One turning vector, and how many ticks it has turned
The counts run from 0 to 219.
[-11  -7  -3  -3  10   1 -10 -18  17   6   1  11  12   2 -14  -2  -6   1
   6 -19  17   6   9   9  14  -5 -12   2  14  -7  11   7   7  -7   0 -11
   0  -8   5   8 -17  16 -13 -13   2  10 -18  -9  18   7  18 -17  12 -13
  -8  10   4  -1   0  -1   9  -8   7] | 79
[ -6  -2 -11   4  -5 -11   8  21 -14   8 -19   4 -17  14  24   5 -15 -13
 -16   9 -21 -10  -8   8  14 -15  -3   6  -5  -2  -8   8   1  11   5   8
   4  -7   6 -23  20   5  17  -4  -2   6  -6   3  -8  -3  -1   1   6 -15
   2   3  -3  -1 -14   0 -12   4 -10] | 44
[  7  -2  -5   0  -7 -24  -2 -11  11   2  14  -5  -1  -8 -22 -11  21   2
   8  -3  11   1   1   3 -14  13   5   0  11  -2   6   1 -13 -15  -6  -2
 -28  -4   0  -2  -5  15  -5   9   6  13 -13  -8   4  16  -1  19  -8  19
   3 -11   0  -5  14   8  10 -24  12] | 104
[ 26  -5   7  14  19   4   6  -8   6   3   5   2  13   0 -12   8 -16   8
   7   3  -4   6  17 -14  -2   0  -3  -7  15  -2  -8   3 -19 -10   4 -20
   9   0 -12  -2 -20   0 -20 -10  -6  -5 -14 -17 -15   8  17 -14  21   0
  -9 -10  -2  -8  -9  -4  15   0   6] | 185
[ -8 -11  -8  -1  -6 -14   4  23  -7  12  -9   1   0   0  19  23  -9 -23
  -9   2 -17 -15  -4   3  16  -7   7   6   0  -4 -10  10 -10   6   0   7
  -4   2   5 -31  17   9   1 -12   3   2 -14  -8  -9  -4 -13   4  -2 -11
 -10  10  -4   0 -16 -10 -13  12  -5] | 45
[ 20   8  -1  18  -9   5   7  -8   0   7  -6   3   0  -3   8 -17 -14   2
  10   6  -3  11  -3  -3 -13   6  10   4  28   1  -4 -11 -24   8  10  -4
   5   6 -10  -8  -1 -11  -5   1   0  -9  -4   3 -11  -8  11 -14  -1  21
 -25 -18 -19  -7 -10 -19   1   4  -6] | 193
[-10   7 -19  13  -1 -13  -3  12  -6  -6 -10  -2 -23   2   3  -2  13 -11
   3 -10   3 -12 -13  19   4  -1   5  33 -23  -4   9   3  -4  -6  -4  19
  -6   3   5  11   7   4  13   9  -2   4  17   5 -13  -1  -5  27 -10  -1
  -5  11  -8  22  18  -1   0  -3  -8] | 123
[  1 -17   2   0   9   1   0  17   3  10  -2  -5  23   7   1  17 -15 -15
  -9   7 -17 -18   4 -10   8 -16  -7 -11   4  -3 -17  22  -7   5   4 -19
   6   3  17 -14   8  11 -24 -12  -4   3 -13  -2  -8  11  -1  -5  10 -18
   1   3   2 -15  -4   1  10   3   9] | 53
[  8  -9   0  17  -4 -11  -4 -19  15   2  -7  10 -11   2  -3 -11 -10   0
   0  -1   5  22  21  11 -12  -6   1   4   6 -19  12 -15  10   2  -3 -11
 -15  -2  -9 -16  -4   4   7   6  -3   9 -19  -8  -1  12   8 -10  15   0
  -1 -18  -4   6  -3  -3  -1 -31 -10] | 196
[  5   5   5   5  -5   8 -16 -14  11   3   3  -4 -22   4  -5 -24   2   6
   1  -1  18  21 -13  10 -16  12   9  -7  22   6  12 -16  -9   7  -1  -5
  -1  -1 -25  18   6  -6  13  15  -8   5  -3   6   6 -12  -2  10  -5  14
  -2 -10 -10  -2  -2   0  -3 -10  -4] | 101
[ -3   8 -10  -5  -5  16  -8  -1   1  -6   3   7  15   6   5  -7 -10  -4
  -5  10  -7  -5   1  -2   6 -12 -15 -21   1  13 -13  19  11  19  12 -15
   9  -6  13  19   8  13 -22 -18 -23  -6   7  15  11  -9   5 -15  10   5
   2  -7  -4 -22 -11   4  11  -3   7] | 68
[  5  -6  16  13   8   5   5  -8  -3  11  -6  -6 -11  -7   8   8  -2  -5
  13   3 -18   7   7 -25  17  -3  -2  10  -2  -7  12  -9   2 -16   3   2
 -10  25 -22   3  -2 -17  17   7  13   0  -5  -2 -13  -9 -11  23 -15  14
  -9   8   7   7   0   4 -16 -11  13] | 21
[ 10   4  -2  18  19   8  -1   9  -5   7  -8  -9  -8   5   5   2  -8 -11
  -3   6 -19 -10  11  -7  19 -17  -2   4 -16 -15   2  -5  14  -8   5  -7
  16  13 -11  14   7 -19  -5   3  -8 -10  12   0 -22  -9  -6  19   5   0
   1  16   4  13  -5   1  -6 -10   0] | 28
[-12  -7   9   4  24  17   0  11  -9   1  -7  -6  -2   4  10  15  -1  -1
   3  -4  -2   4   1 -14  17  -9   1   6  -5  -3  -4   9   4  23   0 -13
   7  16  -1 -19   0  -4  10   7  14  -1  11   7   0  -4 -22  12  -4  -6
 -11   9   5  -1   0  -5 -14  31  10] | 152
[ 15  13 -10  15   1   8 -13  -3   5   2   7  -4 -17   3 -11 -27  17  12
   5  -7   5  -9  -5  -3  -4  -2   3   8  -4   6   4  -5  -8 -16   5   7
   5   2  -7  40   0  -1   6   1   1   5  15   5   6 -12  13  14  -8  21
   0   3  -6   0  13   2   1 -14   7] | 108
[  7  21 -21  16  -3 -11 -16  -5   0  -2   3   9 -18  -2  -4 -19  23   6
  -3 -10   6  -5  -7  12  -5  -7   7  11  -9   2  16  -9  -2  -1  -3  16
  -6  -5   1  26  18  13  10  10 -12   7  14   7   2  -1  -2  15  -3  20
   7 -10  -8   5  12  10  -3 -16  -3] | 109
[ -2 -13   7  -7 -14 -14   9   2 -14  13  -1  -9   9 -10  22  21  -5  -7
  -3  11 -25 -15 -15  -6  16   8  -8  -4   0  -3   0  13  -6  -1   9  -1
  -7   0   3 -21  14   3  -5 -13  19   3 -22 -10   1   2 -18  -7  -3  -7
 -10   6   6   0 -17 -10  -2  12   2] | 46
[ -2   0 -11  10  -1  20  -7  -4   9  29  -7 -19   5  -6  15   3   2  -9
  13  -5  -5   6 -14   3   6   1  12   8  -2  -5  13  -4 -11 -11   6  -6
  -4  18 -10  17   9 -13  -6   4  -1   1   9   4  -2 -20  -6   9  -3  -3
 -17  22 -11  10  -4 -17  -4 -21 -21] | 218
[ -9   0  13   0  -1  19  -6 -26  16  14   1   1  -1  -9   3  -1  -3   4
  10 -20  18  26  -8   8  12  12   8  -5  22   3  16  -3 -15  -3   4  -8
   3   5 -13  14 -16  -2  -1   1  -2  10 -12   1  15 -20  14 -13   2  -1
 -14   0  -7  -8  -6  -9   5   7  -4] | 87
[-20 -18  10   1  15  -9  -6   7   0   3  -9  -9 -14  10  -1  14   3  -4
  -5   3   1 -13  -3  -7   1  -1  10   5 -18  -7   5  -1   7 -15 -21  -5
  -7  12  -8  -7  -4  -7   6  12  -2   3  -4  -9 -13   8 -11  31 -11 -24
   6  12   3  13  24   3  11 -16   0] | 131
[  0   2  -6  -3   4  -7   2  31 -15 -12  -1 -11 -14  13   4   1  -5  -7
  -6   4  -7 -31 -22  -1  -2   1   3  19 -16   5 -20  -1  -4  -1  -2   6
   9  -1  14   5  15  -1  -7  -1  -9  -5  25   7  -9   2  -4  14  -7  -8
   6   3  -6  15   8  -9   1  11  -6] | 135
[ 11  12  -6   6 -13  12   4  -6  -8  15 -11  -4   2 -13  13 -14   5  -8
  18   0  -9   8  -3  -7  -7  -4  13   9   7   1   3  -8 -23  -6   9   0
 -12  19 -15  13  -2  -5  -2  -4  -3  -5  -4  -2   1 -27  10  -7  -5  19
 -21  -3 -11 -15   1 -15  -2 -26 -12] | 206
[ -4  -6   7   1   6   3  -4  10  -4  -9  -5 -20  12  15  11  14 -24 -12
 -11  16 -17 -24  -2  -3   4  -9 -15  -7 -14 -19  -9   8  18  -8   3 -15
  13   0   2  -5  16  -3 -12  -8  -1 -13  -8 -10 -16   4 -15   0   5 -16
   1  16   4  16 -10  -2  14  -3  -1] | 40
[  2  10 -27  13 -20 -15  -2  -3  -7   0   2  -9  12  -8   6 -17   3 -14
   9  -5  -3  -9 -12  13  -4  10   0  11 -16   4   5   4   3 -23   7  12
 -23  -9  15  18   7  13  -9  -5   7  -2   9 -13   9   4   4  -7  -8   7
  -6  15  -8  11   0 -14   7 -28 -11] | 215
[-11 -27  11  -8   5 -11   2  16  -4 -16  -9  -9  -6  19   1   2  -6  -1
  -8  21   2 -10  -8  -8 -12  -2  -3  -2 -10 -12  -7  -9  13   3 -11  -4
 -11   0   5 -33   5  -2  15   4  11   3  10   7  -9  16 -12  12  -8 -21
   3  -5   5  12  15  -5   2   5  10] | 143
[ 14  -7  -4  22  10  -1   0 -12  18  12  -6   3   3  -1  -9  -6  -4   1
   0  -1  -1  13  25  -2  -8 -10   2   5   8 -11  14  -3  -7  -4  -3 -17
 -10  10  -7  -5 -11   5  -8   0  -3   8 -19 -18 -12  12   5   0  18  -2
  -1  -6  -5  -1  -1  -3   5 -36  -2] | 197
[ -9 -16  24  -4  21  -1  -2   2  -5   1  10 -10  -4  10  -2  14  11  16
  -1   1  -1 -18   6 -25  18  -6 -15   2 -18  -2  -1  -1   9  -4  -6 -14
   0  11   4  -1   0   8   0   1  23  13  -6  -8   9   5 -12  24   1 -23
   3  12  14  -2   2   5   3  13  18] | 145
[ 13   5  12   6   1   3   3 -13   3  -5 -10   3 -10   3  10  -5 -25   7
   4   3   6  24   4   4  -6   1   7  -1  24  -3  -5 -15  -2  20   5  -6
  19 -12 -14 -10 -13 -14   4   0 -12 -10  -2   3  -3 -13  11 -18  14   3
  -5 -11 -11   6  -9 -10   0  23  -9] | 180
[ -7  10  12  -4   4   2  -1   4 -18  -4   8 -24  -3   0   1  14  13   3
  -8  10  -5 -29  -7 -12  12   1  -5  -3 -21  13  -3   3   2 -11  -3  -1
   1   2  -3  20   7   0 -12  -5  -4   6   4 -11   3 -10  -6  18  -6 -13
   5   5  17  -6  15  13  24 -10  10] | 133
[  2  -7   5 -14  -7 -14  13   8 -13  -1 -10  -3 -15  10  24  -1 -11 -14
 -10  10 -18 -16   1  -6  10 -13   0  -4  -6  -8  -9  -5  -6 -19   0   5
 -16   4  -8 -18  -5   2  15  -6   0   5  -5  -9 -11  -4  18   7  -2 -20
   3  15  -2  -3  12   0 -12 -18   8] | 37
[ 34  17 -14  18 -12   1  -6  -3  -6  -1   2   4   1   5  -1 -22 -11   4
   0  13  -1  -3   9   7 -16  -3   3  -1   3   2  -2  -7  -4  -3  12  -5
   2  -6   0  16   4   2 -16   0 -13 -11   6  -2  -7   4  11 -10   8  12
   4  -8 -10  -7  -3   0   7 -28  -8] | 200
[ -2   1   9  -9   0 -10  18  -4   0 -12 -25  16  -8   8  15   4 -15  -2
   0   1   3  12  21  -7  10  -1   4   1   6   0 -13  -7  -3  17  -8   4
   6   1  -3 -23 -24   0  20   0 -15   5   4   9  -5  -6  20 -14   8 -13
   2 -18  -1  -9   7   5  -6  16   2] | 168
[-16 -12   3  -4  -2  14   0   1  -4  10  -7   0  14  -7   9   6 -12 -14
  -8   0  -9  14  -1  -5   4  -4  -6 -21  16   2  -2  12   6  23   9 -18
  -8  15   4 -23  13   3 -13  -5  -6   3 -18  14   4  -5 -16 -20   1   6
  -3 -14   1 -24 -11   4  -4  11   6] | 60
[ 12  11  -5   9   4   7  10   6 -16   4  -4  -2 -12   2  20   3   5 -12
   5   5 -27 -20   7 -14  24 -13  -5  11 -17  -4  -4  -3   0 -15   7  11
  10  14  -8  14   7  -3   4  -7  -5  -1   7   0 -13 -19  10  18   1  -1
  -7  18   6   7  -2   5 -18  -6   7] | 29
[  9  -5  -2  13  12   5 -25  -8  17   3  12 -10  10   6 -22  -9   5   6
  -6   0   7  -2  -7   4 -23   0   3  -4   3  -3  12  -3  -3  -9   4 -20
   7  12  -7  18   3  -5 -16  10  -9 -12  10   0 -17   8  -8  21   4  15
  -2  -5  -8  16  14   0  22 -21   7] | 106
[ -2  -8  18  -7  -1   4   3  -6  -6  12  -4 -19  -5  -1  14  15 -11  -2
   6  17 -13  -1  -5 -13  16   2 -15  -5  -9  -3   7   1  19  -1   7   4
  -8  13 -20  -1   6 -12  10  -2  18  -6  -7 -10  -2 -20 -10   3 -10   6
 -12  14  10  11  -7  -9  -8   1   4] | 34
[  6 -10  10   4  10  10   4  14  -8  10   0 -20  -3  13  11   8 -15  -5
  -8  11 -13 -30  -1 -14  12 -15  -5  -5  -5  -9 -15   7   9  -8   8 -15
  18   3   3  10  13  -4  -7 -10   4 -12  11  -4  -8 -10   4   7  12 -14
  -8  25  -2  10  -9 -10   0   9   5] | 41
[-11 -10  -3 -13 -14   0  -4  -5  20  -9  -8  15  -5  19  -6 -16 -20  -6
  -9   5   8  -2   7   1  -2 -22 -14 -18  10 -13   1  -2  18  17   0  -9
 -11  -9  18 -25  -1  17   7  -4   5   9 -10   9  16  13  10 -15   7 -15
   9  -9   1  -4  -1  -1  -3  -6  12] | 64
[  5 -12   6 -17  -5  14   7  -1   6   3   1   3   2  12   8  -5 -17 -11
  11  11  -5  -9  -2 -22  -5  -7  -8 -17  25  -3 -17   0  -1   9  12  -6
   0  11  13 -19 -11   7  -3 -11  10   0  -1  13  14  -8  17 -25  -6   2
  -8  -1 -10 -21  -6 -13  -8   9  16] | 62
[  2 -16  -7   5   6   7 -10 -15  13  17  -6  -2   4   8  -3  -5  -7 -10
   9  -6   2   2   7   0  -1  -2   0   6  -4 -20  18  -4   3 -21   5 -12
 -19  18  -9   0  -8  -4 -11   1  11  -2  -3 -15  -2   6   7   0  -4  -6
 -15  17   2  11   4 -12   5 -43 -11] | 210
[ -2  -8  16 -16  -4 -16  17 -15  -3 -14  -2   4  16 -12   3  16 -10   3
   7   1  -7   6  20  -2   8   8 -16 -11   2   0  -2  -5  11   2  -1  -2
  -3 -13   4 -24 -23  13   4  -8   2   0 -20 -20  15   7   9 -20   9  -4
  -1  -9  21  -2   1   5   4   8  11] | 170
[ -5  -4  22 -20 -10   2  14   9 -28 -11   3 -16  -7   0  18   3   4   1
  -1  16  -8 -19 -11 -22  -6  15   1 -16  -2   5 -16  -7 -10   3   0  10
  -7   4   0 -13   0  -7  11  -1   9   9   6  -2  11 -20  -3  19 -18  -6
   1  -2   3 -13   7   3  -1  11   8] | 141
[ -2  -2  13 -12  -7  11   8   4  -3   3 -20  -1 -23  14  22  -1 -21  -8
  -6  14 -17  -4  -2  -9   0 -17  -3  -6  -5 -12  -5 -14   2   2  -4   6
  -3   9 -15 -13  10  -7  14   3 -14   5   2   1 -12 -22   6   2   6 -19
   2  10  -1   7  -2   1 -12  -9  -1] | 36
[  1   4   1  -2  -5  13 -10  -7   0  -2   1 -12 -14   6  -5 -13  -1  -2
   2   6   6  11 -15   0 -24   5  11   3   2  -4   5 -16   3   0   1   1
   3  18 -21  18  11 -21  15  17  -6  -7   8   5 -12 -11 -12  21 -17  23
  -6  -4 -12   7  16  -9   8 -11  -3] | 114
[ -7 -15   4  -8   3  17   6   4   0   4  -4  -4  14   3  11   3 -21 -13
  -6  16   0   2  -7 -12  -8  -7  -4 -20  22   2 -17   5  -4  23   5 -17
   1  17  11 -21   3   8  -5  -3  -3  -4  -9  12  -1  -8   1 -22   4   5
 -10  -5  -7 -18  -6  -8   1  15   7] | 61
[-14  -7   8   9  11   3  -9  15  -1  -9  -8   0   4   2   7  18  -8  -3
 -10   0  -4   1  -2  -4   6 -12  -8  12 -11   0   1  12  18  29  -3 -15
   6   0  10 -18  14  -1   4   9  14  -7   9  11   0  11 -34  10   0  -2
  -2  -4   5   9  -6  -5  -4  33  -6] | 151
